Each named turn below is shown by a few rows before and after it. Which turns, in which order, take the first row of each later pair to the second? The first pair is answered.
J_865:
-.04,-.04,.07,-.07,.11,-.10,-.08,-.23,.21,-.08,-.28,-.16,-.02,.11,-.13,-.01,-.04,.22,-.07,-.05 -> -.02,-.03,-.09,-.01,.06,-.20,.12,-.11,.11,-.16,-.22,-.22,.17,.03,-.06,-.16,-.16,.20,-.05,.00
.16,-.18,.01,.18,.04,.14,-.10,.18,-.03,.10,-.11,.23,-.09,-.12,.27,-.01,.13,.09,.14,-.19 -> .09,-.15,.15,.18,.13,.09,-.21,.08,.08,.11,-.19,.27,-.11,-.07,.19,-.03,.11,.12,.12,-.16
-.12,-.07,.11,-.18,-.14,.19,-.06,-.09,-.08,.11,-.06,.03,.15,-.13,.03,-.10,.27,.02,.16,-.24 -> -.17,-.03,.19,-.17,-.09,.15,-.10,-.13,-.02,.10,-.13,.04,.16,-.11,-.03,-.15,.24,.03,.15,-.21
J_775:
-.02,.16,.10,-.23,-.04,.10,-.02,-.23,-.01,.26,.13,-.05,-.18,.00,-.21,.06,.20,-.01,.33,.04 -> .02,.07,-.07,-.02,.09,.00,.26,.10,-.16,.22,.20,.28,.05,-.17,.14,-.05,.18,.00,.29,-.08
-.16,.09,-.03,-.06,.07,.04,-.16,-.19,.09,-.19,-.15,.13,-.15,.17,-.02,-.10,.01,.11,.07,-.21 -> -.07,.03,-.13,-.05,.01,.15,-.10,-.08,.00,-.14,-.05,.18,-.19,.11,.14,.04,.12,.09,.06,-.31
-.20,.07,.05,.08,.09,-.07,.01,-.03,.07,-.04,.06,.04,.14,-.11,-.10,-.09,.01,.02,-.18,.10 -> -.11,.05,.03,-.04,-.05,.12,-.08,-.09,.03,.06,.13,-.10,-.06,-.07,-.14,.11,.16,.00,-.16,.05
-.02,-.10,.12,.02,.01,.06,-.18,.01,.05,.13,-.02,.11,-.15,.11,-.06,.11,.06,.00,-.02,-.12 -> -.04,-.12,.09,.11,.09,-.01,-.07,.14,-.01,.11,.00,.25,-.03,.04,.05,.01,.00,.01,-.04,-.14
J_449:
-.05,-.17,-.09,.01,.05,-.18,-.03,-.25,-.07,-.08,.01,-.10,.05,.06,-.40,-.06,-.01,-.08,.07,.15 -> .06,-.25,-.10,.01,.03,.06,-.09,-.14,-.11,.06,.11,.09,-.18,.04,-.26,.23,.22,-.07,.03,-.06
.14,-.04,.06,-.02,-.04,.08,.16,-.24,-.23,-.12,.10,-.18,-.13,-.06,-.16,-.08,.04,-.14,.14,-.08 -> .10,-.12,.17,.12,.17,.07,.11,-.11,-.18,-.05,.05,.18,-.15,-.07,.02,-.03,.14,-.09,.09,-.23
-.01,-.04,-.02,.03,.10,.03,-.15,-.01,.02,.05,-.06,.14,-.07,.00,-.10,.08,.08,-.03,.10,-.08 -> -.06,.02,-.02,.04,.11,-.08,-.11,-.09,.03,-.02,-.10,.02,.04,.01,-.18,-.07,-.03,-.05,.12,.03
.02,-.02,-.05,-.02,-.06,-.05,.03,-.03,.04,-.10,.07,-.12,-.03,-.07,.00,-.06,-.04,.07,-.10,.03 -> .06,-.06,-.03,-.01,-.02,.02,.01,.02,.03,-.06,.08,.00,-.10,-.08,.06,.04,.04,.09,-.12,-.04
Now pairs of rows:
Between the rows of a pair lie two turns.
.24,-.18,-.22,-.09,.02,.19,.13,.19,-.37,.19,.26,-.19,.13,-.15,-.10,.11,-.08,-.16,.03,.11 -> .06,-.12,.24,-.15,.27,.18,-.32,-.11,-.02,.29,.01,-.05,-.11,.06,-.37,.20,-.02,-.10,-.03,.12
J_865 then J_865
-.08,.02,.02,.19,.07,-.15,.00,.01,.25,.03,.03,.12,.15,-.08,.03,-.18,.03,.10,-.09,-.10 -> .04,.04,-.10,.00,-.24,.05,-.01,-.11,.15,.04,.15,-.29,.02,-.04,-.11,-.04,.07,.05,-.03,-.04
J_449 then J_865
.06,-.14,-.05,-.01,.13,.05,.08,.22,-.04,.06,.07,-.13,-.22,-.09,.11,.06,.03,-.03,-.11,-.12 -> -.04,-.12,.08,.05,.31,-.08,.01,.18,.06,.04,-.05,.00,-.17,-.07,.07,-.05,-.06,.00,-.14,-.09
J_865 then J_775
.00,.17,.06,-.04,.08,-.05,-.26,-.34,.03,.10,.01,-.11,.23,.03,.01,.08,-.01,-.24,.00,-.10 -> .07,.15,-.10,.00,-.01,-.08,-.08,-.21,-.12,.04,.09,-.17,.36,-.07,.12,.01,-.06,-.26,.02,-.09
J_865 then J_865
-.05,.08,-.02,.01,-.11,-.20,.26,-.14,.06,.02,.02,-.04,.16,-.05,-.04,-.28,-.14,.03,-.10,.29 -> .05,.01,.11,-.14,-.16,.12,-.03,-.23,.13,.23,.06,.02,-.29,.07,-.06,.17,.18,.05,-.15,.09
J_449 then J_865
-.07,.02,-.13,.19,.10,-.11,.14,.04,.09,-.03,.02,.48,.11,-.15,-.02,-.18,-.13,-.09,-.02,-.17 -> .11,.06,-.32,-.08,-.35,.15,.13,-.14,-.04,-.01,.19,-.09,-.08,-.11,-.21,.03,-.05,-.17,.08,-.10
J_449 then J_865
.15,.31,-.17,.23,-.19,.08,.04,.11,.11,.11,.13,.25,-.09,.02,.26,.25,.10,-.25,-.09,.10 -> .06,.36,-.19,.28,-.14,-.13,.16,.12,.12,-.02,.07,.19,.14,-.01,.20,-.03,-.11,-.27,-.10,.22
J_775 then J_865
-.05,.07,.03,-.05,-.09,-.03,-.06,-.02,.05,-.03,-.05,.01,-.09,.04,-.06,-.04,.01,-.10,.12,-.05 -> -.04,.07,-.04,-.04,-.09,-.07,.02,.03,.01,-.07,-.02,.00,-.03,.00,-.02,-.10,-.03,-.12,.14,-.03
J_865 then J_865
-.12,-.07,.13,.02,.13,-.08,-.19,-.08,.06,-.01,.03,.05,.10,.04,.00,-.02,.00,.02,-.05,-.02 -> -.02,-.10,-.07,.05,.01,-.06,.00,.06,-.11,-.05,.14,-.02,.20,-.05,.13,-.04,-.02,.01,-.03,-.04
J_865 then J_865
.00,-.06,-.15,-.02,.08,.12,.07,.07,.11,.08,.12,.18,-.16,.03,.07,.14,.02,-.02,.00,-.09 -> -.03,.02,-.17,-.14,-.03,.03,.07,-.10,.13,-.02,.10,-.16,-.09,.07,-.13,-.01,-.11,-.06,.05,.10
J_775 then J_449
.10,.03,-.28,-.09,-.21,-.08,.19,.06,.04,.06,.17,-.34,-.11,.10,-.03,.14,.12,-.08,-.12,-.04 -> .09,-.01,-.30,.01,-.13,-.13,.29,.22,-.01,.07,.18,-.17,-.02,.02,.13,.10,.12,-.07,-.15,-.10
J_775 then J_449
-.06,-.07,-.14,-.08,-.19,.04,-.18,-.34,-.12,.02,.08,-.01,-.27,.00,-.08,.04,.04,-.14,.17,.04 -> .00,-.14,-.26,.06,-.13,.04,-.03,-.09,-.23,.04,.15,.24,-.17,-.12,.16,.04,.08,-.13,.14,-.08
J_865 then J_775
.25,-.11,-.20,.10,.07,-.10,.27,.08,-.24,-.12,-.03,.12,.02,.05,.21,-.02,.13,-.06,-.03,-.23 -> .30,-.12,-.24,.02,-.04,.02,.24,.03,-.24,-.09,.03,.00,-.07,.08,.15,.08,.18,-.07,.00,-.23
J_449 then J_865
.00,-.05,.05,.08,.20,.03,-.02,.06,.09,-.03,-.09,.27,.06,-.06,.19,.05,.04,.06,-.02,.04 -> -.01,.03,.09,-.10,.04,.05,-.16,-.20,.17,-.05,-.12,-.08,-.04,.07,-.09,.07,.00,.02,.02,.18
J_775 then J_449
-.31,-.19,.15,.15,.19,-.18,.01,-.04,.03,.00,.02,.24,.21,-.06,-.03,-.24,-.15,-.10,.00,.01 -> -.13,-.28,.08,.06,.06,.16,-.06,.04,-.07,.16,.19,.29,-.12,-.05,.11,.17,.15,-.12,-.03,-.21
J_449 then J_449
-.11,-.04,.09,-.19,.08,-.05,-.03,-.06,.03,-.12,.01,.02,.13,-.01,-.08,-.01,-.10,-.07,.03,.04 -> -.09,-.08,.11,-.14,.14,.00,-.06,.01,.03,-.08,.04,.17,.07,-.02,.02,.09,.00,-.06,.00,-.05
J_449 then J_449
-.17,.01,.07,.13,.10,-.20,-.05,-.02,.08,.09,-.09,.15,-.01,.08,.05,-.11,-.09,-.08,.08,-.05 -> -.02,.01,-.17,.00,-.21,-.07,.11,.00,-.09,.07,.08,-.18,-.01,.03,.03,-.03,-.08,-.14,.14,-.01
J_865 then J_449
-.01,.10,.10,-.13,-.07,.11,-.12,-.16,.04,.01,.10,-.15,-.23,.12,-.10,.16,.24,.06,.03,.06 -> -.04,.09,.18,-.08,.03,.07,-.16,-.15,.10,.03,.04,-.03,-.25,.14,-.07,.15,.25,.08,.01,.03
J_865 then J_449
-.13,-.12,-.02,.25,.24,-.13,.02,.12,.04,.00,.03,.30,.06,-.04,.27,-.16,.00,.13,-.06,-.15 -> -.07,-.15,-.07,.22,.16,.00,.01,.16,-.01,.05,.11,.29,-.07,-.05,.31,.00,.11,.12,-.07,-.23
J_865 then J_865
-.03,.01,.00,.16,.22,-.18,.03,.12,.11,-.05,-.08,.15,.16,-.10,.05,-.17,-.04,.01,-.02,.01 -> .13,-.06,-.07,.07,.06,.11,-.02,.17,.03,.08,.07,.14,-.10,-.09,.14,.17,.19,.00,-.04,-.15
J_449 then J_449
.02,.03,.06,-.12,-.05,.10,-.17,-.15,.09,.01,.00,-.22,-.12,.09,-.12,.13,.06,-.02,.01,.00 -> -.10,.05,.10,.02,.15,-.17,-.06,-.07,.13,-.09,-.11,-.05,.14,.05,-.05,-.16,-.11,.00,.00,.07
J_775 then J_775
-.18,.14,.18,-.02,.17,-.17,-.13,-.22,.16,-.11,-.26,-.11,.05,.08,-.20,-.11,-.09,.07,-.01,.12 -> .07,.09,-.12,-.16,-.24,.11,.02,-.17,-.10,-.07,.00,-.43,-.10,.04,-.12,.12,.04,-.03,.05,.08
J_865 then J_775
-.15,.09,-.01,.05,.15,.09,-.24,.03,.14,.12,-.01,.24,-.12,.00,.07,.09,.11,.13,-.02,-.10 -> -.15,.19,-.15,-.09,-.11,.03,-.16,-.15,.08,-.03,.03,-.25,.00,.03,-.16,-.09,-.08,.06,.07,.13
J_865 then J_449
-.15,-.03,-.06,.02,.22,.00,.00,.25,-.03,-.11,-.21,.02,.20,-.09,.07,-.28,-.04,.19,-.04,-.03 -> -.17,.04,.02,-.14,.11,.03,-.15,.01,.05,-.12,-.26,-.25,.08,.02,-.17,-.25,-.05,.17,.01,.08
J_865 then J_775
-.11,-.01,.09,.21,.11,-.10,-.03,.11,.07,-.01,-.04,.33,.20,.00,.13,-.18,-.03,.00,-.07,.01 -> .01,.04,-.18,.06,-.25,-.01,.14,.04,-.10,-.08,.13,-.15,.24,-.03,.00,-.19,-.09,-.08,.02,.14
J_865 then J_449
-.01,-.20,.01,.06,.04,.00,.11,-.05,.06,-.12,-.21,-.07,.19,-.04,.04,-.37,-.25,-.03,.25,.09 -> .08,-.19,.07,-.12,-.14,.23,-.10,-.23,.11,-.05,-.17,-.28,-.11,.08,-.13,-.09,-.10,-.05,.27,.07
J_775 then J_865
.09,-.04,.25,-.05,-.07,.04,-.13,.00,-.06,-.07,.10,-.17,-.27,.19,-.03,.22,.23,-.08,.08,-.19 -> -.04,.01,.38,-.04,.03,-.09,-.21,-.10,.06,-.11,-.01,-.16,-.21,.25,-.12,.09,.12,-.05,.07,-.11
J_865 then J_449
-.02,.00,-.08,.09,.03,-.12,.15,.07,-.06,-.14,.05,-.02,.18,-.06,.02,-.22,-.10,-.02,-.03,.08 -> .09,-.08,-.03,-.04,-.07,.17,-.04,.06,-.06,.04,.13,.01,-.17,.01,.05,.17,.17,-.01,-.05,-.10
J_865 then J_865
.14,-.11,-.11,-.01,-.01,.16,.06,.19,-.06,.00,.00,.07,.01,-.08,.12,.11,.02,.02,-.10,-.08 -> .10,-.10,-.13,.01,-.01,.08,.12,.21,-.09,-.03,.01,.05,.10,-.09,.14,.03,-.04,.01,-.09,-.03
J_449 then J_865
-.08,.00,.08,-.06,.07,-.02,-.06,-.03,.11,-.03,-.07,.06,-.01,.00,-.08,-.02,.00,-.04,.05,.02 -> -.05,-.02,.03,.00,.09,-.01,.02,.08,.04,-.03,-.04,.15,.05,-.05,.02,-.03,.00,-.04,.03,-.01
J_775 then J_775
.07,.19,-.10,-.10,-.29,-.03,.02,.04,-.08,.01,-.05,-.23,-.06,.08,-.04,-.08,.04,-.05,-.07,.10 -> .04,.10,.06,.04,-.03,-.02,-.08,.18,.02,.14,-.13,.21,-.14,.08,.14,.02,.17,.01,-.15,-.09
J_865 then J_449
-.18,.03,.17,.02,.18,.15,-.13,-.05,.00,-.12,-.05,.23,.05,-.03,.15,.05,.18,.00,-.19,.16 -> -.08,.04,.07,-.10,-.03,.29,-.12,-.11,-.05,-.10,.05,.00,-.07,-.02,.10,.19,.25,-.03,-.14,.16
J_449 then J_449
-.05,.21,-.24,-.13,-.26,.11,.22,.15,-.23,-.07,.00,.10,.06,-.07,.17,.18,-.11,-.03,.02,-.02 -> -.11,.25,-.21,-.10,-.22,-.01,.23,.10,-.20,-.13,-.06,.07,.19,-.08,.12,.01,-.23,-.02,.03,.07
J_449 then J_449
-.02,-.01,-.06,-.04,.13,.00,.06,.00,-.07,.06,-.09,.09,.10,-.14,.08,-.01,-.06,-.01,-.03,-.11 -> .01,.04,-.10,-.13,.01,.05,.04,-.11,-.09,.04,-.08,-.14,.08,-.12,-.04,.00,-.10,-.04,.01,-.04
J_449 then J_775
.12,.05,.08,-.11,-.22,.11,-.17,-.16,-.01,.13,-.07,-.32,-.15,.12,-.21,.22,.17,-.04,.09,.08 -> -.10,.12,.18,.07,.06,-.27,-.06,-.12,.09,-.05,-.24,-.14,.21,.08,-.20,-.22,-.10,-.01,.05,.20
J_775 then J_775
-.01,.03,.01,.03,.00,-.04,.13,-.31,.03,.11,-.14,-.18,.11,.05,-.11,-.06,-.14,-.05,.18,.19 -> .12,-.02,-.14,-.01,-.15,.14,.22,-.20,-.10,.15,.01,-.21,.03,.00,.01,.10,-.02,-.08,.18,.09
J_865 then J_865
.04,-.14,-.05,.10,-.03,-.01,-.07,-.01,-.01,-.11,-.01,.07,-.04,.10,.00,.08,-.06,.11,-.05,-.09 -> .03,-.12,-.10,.10,-.06,-.05,-.02,-.01,-.02,-.16,.01,.01,.02,.08,-.02,.01,-.13,.10,-.04,-.05
J_449 then J_865
